In the data rows, 128 means zero.
One hidden rule gives every row of this table a label. Here are some rows, each with its label.
[142 109 101 123 160 117 130 203 125 123 117 100 138 150 135 207  92 135 117  97 119  80 140 141 110  91  60 149 159 114 140 145 146 113 108  98] E
[138  83  47 115 102 106 144 128 150 157 100 108 168  97 147 210  95  98 127 127 116 161 131 170  93  78 119 135 131 116 120 124 143 135  82 138] E
[ 72 255   0 116  58  86 180   0 129 162  24 123 123 116 137 218 200 230  85 113  78 143 255 177 137 255 141 164 121   4 112  90  86 108  82 113] E
[135 138 192 175 117 143 116 110 152 122 166 178 104 144 107 119 166 103 113 149 127 233  17  84 245 132 174 113 119 211 133 239 146  89 160 129] S
[138  90 255 183 170 159 126 205 116 111 152 114 101 120 164  79 108  94 150  55 147  66  19 123 255  71  88 113 131 112 151 213 136 115 106  96] S
[113 186  29  96  59 140 124 122 187 155  87  88 159 100 138 237 125 151 102 115 100 134 249 164  93 166  89 151  86  33 150 114  51 136 136 110] E
[153  10 255 143 203 143 115 146 111 111 155  99 119  85 138 155 125  66 133  65 178  91  40  62 232  43 107 122 142 187 144 203 160  96 155 129] J
[120 151  99 100  78 117 135  68 142 150 114 146 104 100 127 135 145 184 125 115 124 148 205 133  68 178 158 131 134 147  94  92 121 126  57 152] E
[145   5 122  72  55 109 119 162  71 140 112  81 188 179  85 255 156 133 144 140 127 149  82 168  48 169 189 135 128 156 113  93  88 144  98 143] E
[ 94 167  77 117 194  98 152 125 218 140  69 148  99 112 160 177 105 174  95 108  68 255 255 150 223 192  43 151  98  94 141 125 127  99  16 109] E
[120 156 242 164  71 143 152  44 103 105 108 168  80 112 100  34 191 110 158 190 135  62 106  60 249  71 221 118 175 169 120 150 254 131 176 169] S
[141 151   7 110   0 115 123 124  91 148  76  53 189 163  78 186 182 198 125 171 122 102 255 228   0 141 154 157 127 168 116   0  97 177 152 179] E
[155  50 158  44  74 115 130 195 222 172  94  75 117 132 100 210  78 138  86  84 111  63 187 180  39 162  84 182  75  57 173 116   0 141  37 122] E
[125 178  90 129  51 108 133  74 179 149  90 121 166 139  95 220 194 137 131 177  78 231 182 155  67 167 179 144 126 109 152  84 107 114  90 127] E
[146 116 114 119  53 127 108 155 158 134  84 141 139 179 146 216 122 131  88 114 134 134 215 167  15 162 166 156  86 106 133 144  50 146  41 128] E
[103 182  89 134  70 112 161  39 191 113  79 122 133  93 146 134 118 215 112  79  73 213 191 119 146 167 107 123  76  93 102 127 122 107 132 118] S
[145 145 156 110  21 109 121 134  50 140 111 113 150 162 118 171 138 105 145 141 120  60 169 157 132 157 168 123 171 191 124  60 160 147 207 161] E
[140  20 255 142 194 145 114 179  77 119 189 133 130 164 116   3 106  26 145 157 186  22   7 140 109  71 109 104 168 122 158  99 226 129 124 123] J
[147  52  92 105 130 119 142 149 116 138 140 120 107 140 124 131 134 126 119 168  93 114 149 139 116 129  93 129 137  65 118  89  30 126  84 131] E
[143  44  88 116  97 107 115 119  56 117 139  68 139 132 114 134  82 125 120 106 127 126  85 123  89 136 129 103 132 120 118 106 171 141 154 119] E
[127  19 104 121 134 128  93 168 123 107 122 104 172  90 121 111  82  44 150 128 160  44  50 130 108  59  89 139 138  81 130  80 133 142 132 115] J
[ 87 195 228 160  83 124 150  44 125 146 106 168  92 120  96 103 162 175 119 133 122 193  87 153  97 141 157 139 136 152 103 144 106 130 179 120] S
[125 205  44 114  80 119 125 111  93 131 115 137 134 125  93 128 165 206 159 143 115 122 242 142  55 183 141 135 149 172 115  15 140 131 106 152] E
[118 134   0  64 145 113 125 137 154 156  69 101 137 153 149 182  97 151 120 128 138  50 170 162 104  94  81 127  66  59 149 102  57 126  79 112] E
[109 148   0  91  47 110 148 164 180 155 115  77 111  75 154 162 110 208 106  42 110 242 179 161 121 156  96 168  77  52 174  99  34 149  80  96] E
[119  89   0 119  63  83 135 127 143 141  54  98 137 145 119 238 128 188  85  67 115  68 253 183  12 181 181 145 113  84 115 153  84 151  92 133] E
[165   0 161 122 159 138  90 212  94 113 200 104 102 142 106  49  89  49 162 211 176   0   0 124  95   0 189  89 150 125 134 116 147 151 158 139] J
[148  99  46 121  61  98 137 134  30 134 121 107 152 170 108 128 123 170 145 153 123  71 146 166   6 179 124 138 138 111 114  96 181 149 147 140] E
[153 139 232 166  65 145 146 125  68 107 186 172  93 151 125  91 144  78 169 164 140 183  42  84 215  98 163 111 189 195 116 124 222 121 205 128] S
[109  52 233 132 222 119 129  97 185 120 144 147  69 135 134  80 154  81 129 134 144  58  36  61 222 117 163 112 116 153 166 129 254 100 163 115] S
[117 255  16 125 255 146 145 114 255 131 182 116  74  95 183 233  81 137  91  45 134 255 173  94 183 112  53 133  84   0 170 203 116  83  27  65] E
[123 185 111 139 125 149 100 134 150 146 142 132  92 133 126  46 142 121 122 114 146 255  77 129 202 110 110 116 137 145 143 217 105 119 124 137] J
[119 149  23 112 218 110 143 155 235 165  99  66 102 102 190 173   0 112 115  59 133 255 141 136  54  83  20 163  74 120 153 222  13 106   1  80] E
[133  64 147 118 162 127 123 111  62 137 106 137 143 172 148  67 141  87 138 136 120 102  76 175 100  97 133 117 132  89 129 111 120 140 138 147] J
[129 179 243 173   5 113 137  23  39  83 120 168 153 168  55  97 254 150 129 255 114   0  30 144 172 178 222 100 152 240  36  49 255 177 218 184] S
[150  31 198 150  56 143  98 123  62 106 153 135 121 141 133 113 137  55 153 216 158  48  77 112 249 117 199 129 145 161 118 128 176 154 123 120] S
[139  37  76  93 146 127 102 156 171 121  56  83 130 117 159 144 100 138 133  83 144  81 107  87  40  78 100 107  86 131 154 105  77 142 124 134] E
[129 224   0 127  90 106 133 126 117 144  76 134 162 143 126 170 113 116 147 110  89 150 213 180  30 140 123 135 122  84 137  37 112 132 120 145] E
[115 110 246 169 148 165 122 114  59 127 118 169 104 112 134  53 123  96 144 198 142 201  92  99 250 127 157 105 150 209  99 129 199 138 159 135] J
[126 149 246 139 155 158 117  57  62 118 114 130 118 140 108  94 173  86 152 208 133 119  24 110 113 191 141 102 176 179  95 126 172 111 153 142] J
[158   0 251 129  28 172  95 107  69 112 190 118 188 195 104  41 147  86 161 165 187  20  77 103 128   5 170  90 172 227  99  69  79 160 176 141] J
[110 103 139 134 140 132 116 150 238 126 136 101  64 145 127 154  67 107 131  88 133 250 203 131 153 102 122 116 123 118 148 140 109 129  84 109] E
[118 113  98 136  46 121 147  55  49 131 127 134 146 151  84 204 198 111 147 193 107  89 129 111 100 124 141 140 146 196  82 105 164 128 169 149] E
[132 160   0  94  45  95 159 138 144 167  76 116 197 146 131 174 178 191 103 152  89 182 246 168  53 248  98 168 122 114 126  80  57 127 116 131] E
[138  59  31 140 179 129 123 118 182 142  82 109 104  98 145 149 105 114 130  89 130 171  90 106 140 134 114 142 138  82 151 125  66 128  64 102] S
[ 89 214  64 120 149 103 116  91 103 136 144 180 120  89 130 166  76 123 126  72 114  78 114 136 188 217 153 130 122  83 153 137  80  94  75 126] E
[131  28 142 154 234 176 117 181 109  94 182 129  84 153 131   0  81  41 161 137 192 104   0  71 255 118 133  89 179 172 139 216 151 132 134 131] J
[145  94 100 108  97 137  81 174 142 148 157 100 146 116 171 110 104  46 137  55 115  74  99 113  58  86  71 115 121 105 139 152 114 161  94 126] J
[103 177  60 137 158 133 150 133 179 158 119 134 106  95 147 172 176 212  96  87  99 206 224  75 152 148  81 136  91 116 120 131 123  86  99 110] E
[156  87 129  88 118 108 102 110  80 134 116  97 178 172  72  61 163 160 153 170 164 141 140 169 111 125 188 144 148 153 107  44 176 156 175 167] J
[146 174  18  82 113  89 118 125 175 153  83  76 145 100 123 220  99 155 103  48 125 161 148 159  33 171 141 148 115  48 130 112  83 149  62 100] E
[128  82 177 123 119 126 132 100  99 118  53 162 144 154 135 132 144  82 128  95 143 160 244 120 164 207 132 126 116  86 127 102 139 128 153 114] J
[118 163  22 146 150 133 132 111 123 108 180 157  85 137 186 108  98 153 131 131 119 223  89 124 158 124 134 126 127  69 120 192 120 105 159 144] S
[135 213  56 120 156  82 148 130 184 149  58 128 144 120 110 168  83 184 121  69  84 115 255 135  56 141  84 129 137 107 160 113 141 150  57 112] E
[142 118 255 132  73 145 126 127 135 114 186 121 160 151 130 100 179 117 153 138 158 109  62  95  89 137 181 113 154 202 139 143 255 129 187 136] J
[130 170 224 160  96 136 115  74  97 108 128 158 105 168 143  93 181 163 156 185 111 122  67 127 162 143 163 129 133 166 121 116 196 114 173 151] S
[139 163  21 123 149 129 140 173 103 125 121 105 121 118 140 124  92 132  83  84 117 140 221 126 112 138  47 156 101 109 135 179  65 112  72 115] J
[155  38 195 139 118 148  95 141  24 136 104  59 168 159  83 134 115  87 172 109 116  30  21 154  37  95 170 105 136 229 130  53 113 177 129 147] J
[168   0 115  81  12 119 130 183 105 133 123 128 154 181 122 147  89 140 147 102 131  78 114 134  98 102 115 139  78  59  99  57  84 161 103 136] E
[116 177 146 135 128 147  94  74  67 100 135 138 142 148 127 149 155 138 139 182 149   0  91 158  93 116 173 140 198 178 112  83 206 135 123 120] J
[ 96 169 181 166 229 132 126 133 145 134 142 133 111 100 122  86 114 133 107  78 115 196 190 107 156 114  99 136  87  57 143 172 116  83  93  86] S
[124 190  74 148 203 151 155 120 174 129  98 113  96 130 156 174 101 102  92  81  98 171 211 140  63 149  87 142  93  74 126 126  95 117 137 110] J
[151  50  31 116 149 134 108 161 114 118 146 134 159 132 113  47 133 110 164 102 146 177 151 131  88  94 196 121 150 193 115 132 148 155 154 130] J
[130  56  48 159 124 133 130 115  19 123 144 158 134 108  96 106 226 119 100 211 158 107 165 152 143  90 112 120 136 141 134 132  98 140 192 123] S
[123 175 143 140 161 160 115 173 151 135 164 130 168 111 128 116 107  74 128  90 129  54  22 136 255 162 159 107 124 156 145 147 136 132 131 114] J
[127 161 121 125 101  84 140  92 122 119 136 158 120  87 125  94 199 144 126 149 139  67 104 134  92 182 132 136 122 144 142 111 102 134 143 114] S
[119 163  98 128  83 116 125  71  75  90 132 162 115 146 113 121 171 124 139 231 114 180 174  93  87 183 200 143 170 221  57 126 219 140 224 124] S
[112 160 237 113 126 160 121  94 178 118 194 112 130  86 166  81  42  81 141  66 136 160  66  84 186  70  86 129 112 159 183 174  83 123 130  88] J
[106 198   0 118  18  72 153  90  29 153  90 184 168 151 103 174 163 230 112 156 105 107 167 158  65 203 135 159  93 206 117  71 175 122 132 151] E
The hidden rule looks at only part of the columns. Which column or columns, counting from 0, in order?
3 5 15
Which label does each new row get?
[144 110 120 105 101  99 119 107 144 138  51 120 151  89 133 104  86 112 121 111 134  80 157 173  85 168 101 134 151 138  99 113  70 124 139 108] >> E
[129 195   0 155 112 122 116  88 109 144 109 119 136 124 135 225 149 143 116 121 101  79 255  92 154 187 171 148 135 101 110 125 164 112  95 134] >> E
[138 115 126 103 121 119 117 218 176 115 135  97 166 170  96 216 142 149 141 153 127 143 141 161 121 144 131 120 116 127  99  63  81 153 122 146] >> E
[107 152 206 154 160 185 123 174 152 128 172 175  79 107 151  59 134 118 127 181 134  18  29 116 216  76 139 114 122 131 107 125 162 127 164 120] >> J
[128  96 154 150 100 164 114 150  67 101 126 147 132  98  85 108 119 123 135 184 157 141  66 115 115  86 137 112 162 138 135  55 159 128 141 152] >> J
[101 162 161 118 188 147 137  96  92 109 166 120  88 111 138  77 155 163  95  99 109  97 131 117 210  84 129 144 144 129  95 160 126 107  88 124] >> J
[118 128 133 152  91 136 113  98  18 112 135 107 130 185 116  97  84  96 127 192 140  45 157  95 131 105 145 126 144 168 126 119 122 144 129 114] >> S
[130 157 161 154 138 122 125  79  79  95  92 190 112 147 103 145 143 117 142 212 139 148 231 136 203 120 192 106 141 201  95 112 180 136 172 148] >> S
[130 167 135 139 221 156 140 100 128 120 105 162 104  95 145 103 100 161 119 125 137 173  88 102 185 116 112 107 162 133  93 163 123 102 125 112] >> J
[105  97 250 165 175 137 140 114 122  94 225 209 100 133  98 126 174 150 164 175 126  96  14 106 145 104 193 112 196 255 115  85 195 146 255 148] >> S
[155 106  68 105 105  95 114 112  39 165  70 126 174 169 108 201 133 135 129 130 103  20 198 143  27 123 191 131 113 132 128  53 118 138 125 138] >> E
[123 110 217 142 118 111 154  73  57 106 163 167 150 139 110 114 236 153 142 150 151  42 189 136 198 120 150 112 161 203  67 120 219 133 161 135] >> S
[116 125  58  99 140 110 135 129 100 140 106 130 141 122 123 198 118 139 128 122  92 222 194 152 130 129  78 146 107  54 149  49  73 117  95 112] >> E
[131 217 189 161 105 144 123  88 128  88 134 171 154 102 111 121 187 166 138 133 130 130 116 153 149 128 118 125 133 193 112  94 158 122 148 137] >> S
[128 174  20 104  48  97 152 180  69 150 105 142 123  80 109 223 149 174  98  65 102 135 255 157   0 139 154 137  99 110 115  40 102 132 124 109] >> E
[102  91  60 162 118 121 139  83 105 151 149 112 157 130 100 157 100 154 138 148 127 112 111 109 143 103 112 142 104  95 108 179 135 130  77 134] >> S
[123  95  56  81 116 123 120 157  85 134 111 129 157 145 112 156  96 107 131  98 137 110  70 141  84 162 106 136 116 119 111  77 113 162 151 137] >> E
[157   2 209 105  66 145 110 203 151 121 125 133 150 164 120  82  96 121 152  99 160  80  61 132  91  68 131 104 187 165 150 106  64 143  67 142] >> J
[128 171 255 156 165 122 122 195 118 129 189 130 135 121 151  45  99 128 166 152 163 153  70  99 171  93 108 111 150 104 160 142 140 133 112 121] >> S
[137 229 230 147 162 126 140 103  62  96 194 174 121 164 115  78 217  80 124 144 139 121   0  79 254  74 169  97 143 140 127  96 227 121 147 151] >> S
[133 148 183 145 170 131 118  86 201 109 180 155 117  71 124 113 112 130 127 147 136 230  10 133 255  53 147 117 141  86 147 206 137  86 137 120] >> S
[130 106 138 156 103 135 152 128 125 128 124 126 127 172 105 109 109  83 130 104 137  70 176 152 112 111 155 121 119 125 128 149 213 153 113 165] >> S
[ 79 209  91 150 157 120 182 131 255 129  65 123 110  64 215 143 113 166  80 108  78 255 164  79 226 176  55 165  69  56 155 235  72  85  47  92] >> S
[153 134  33 130 117 134 125 125 123 158 131 104 128 120 120 202  81  95 137  72 147 164 133  95 192 126 110 143 126  79 143 113  75 153  99 123] >> E
[140  31 132 145 167 171  91 176 131 120 145  98 139 163 106  64 161  90 157  59 176  61 151 118 139 129 115 132 127 114 125 126  57 149 152 137] >> J
[106 218  54  85  81  79 159  81 101 170  76 137 201 117 162 219  88 222 108 158 104 255 255 236  42 221 145 193  64  33  98  82  70 114  26 112] >> E
[139  80 177 144 172 178 102 103 149 134 212 171 134 170 113  31 109 106 159 162 134   8  38 112 162  67 163 107 157 203 127 170 157 127 242 143] >> J
[114 116 162 148 103 132 124 118 136 127 143  98 150 157 125 128 131 148 151 153 140  97 100 132 125  86 142 107 141  88 145 137 105 132 119 131] >> S
[138  39   0  45 133 116 110 251 125 159  29  70 191 167  79 211  60 225 121  27 144  61 198 174   0  95 150 139 110  78 149  61  64 162  71 135] >> E
[150  50 104 115 152 148 119 189  75 121 145 114 132 156  88  56 132  92 155 195 151 113  36 121 109  89 124 128 140 204 138 165 194 161 161 124] >> J
[120 169 255 167 255 131 114 175 242 145 204 151  65  59 178  72  67 115 111 119 134 174 124  91 229 129  62 150 104  40 142 218 143  94  62 108] >> S
[112 118  55  78 120 100 145 134 228 148  60  79 168 124 121 167  18 121 112  42 142 201 139 185   0 147  92 122  95  27 136 111   0 130 133 128] >> E
[131 121 176 123 160 139 138 128 137 107 164 104  95 146  93  74  80  63 124 153 148  81  33 104  61 126 160 149 109 133 126 153 135 148 188 111] >> J
[150  59 236 113 141 147 116 209 189 137 188  69 107 108 172 131 104 108 147  87 142 125  88 110 186  91 126 116 160  71 158 170 103  99 126 116] >> J
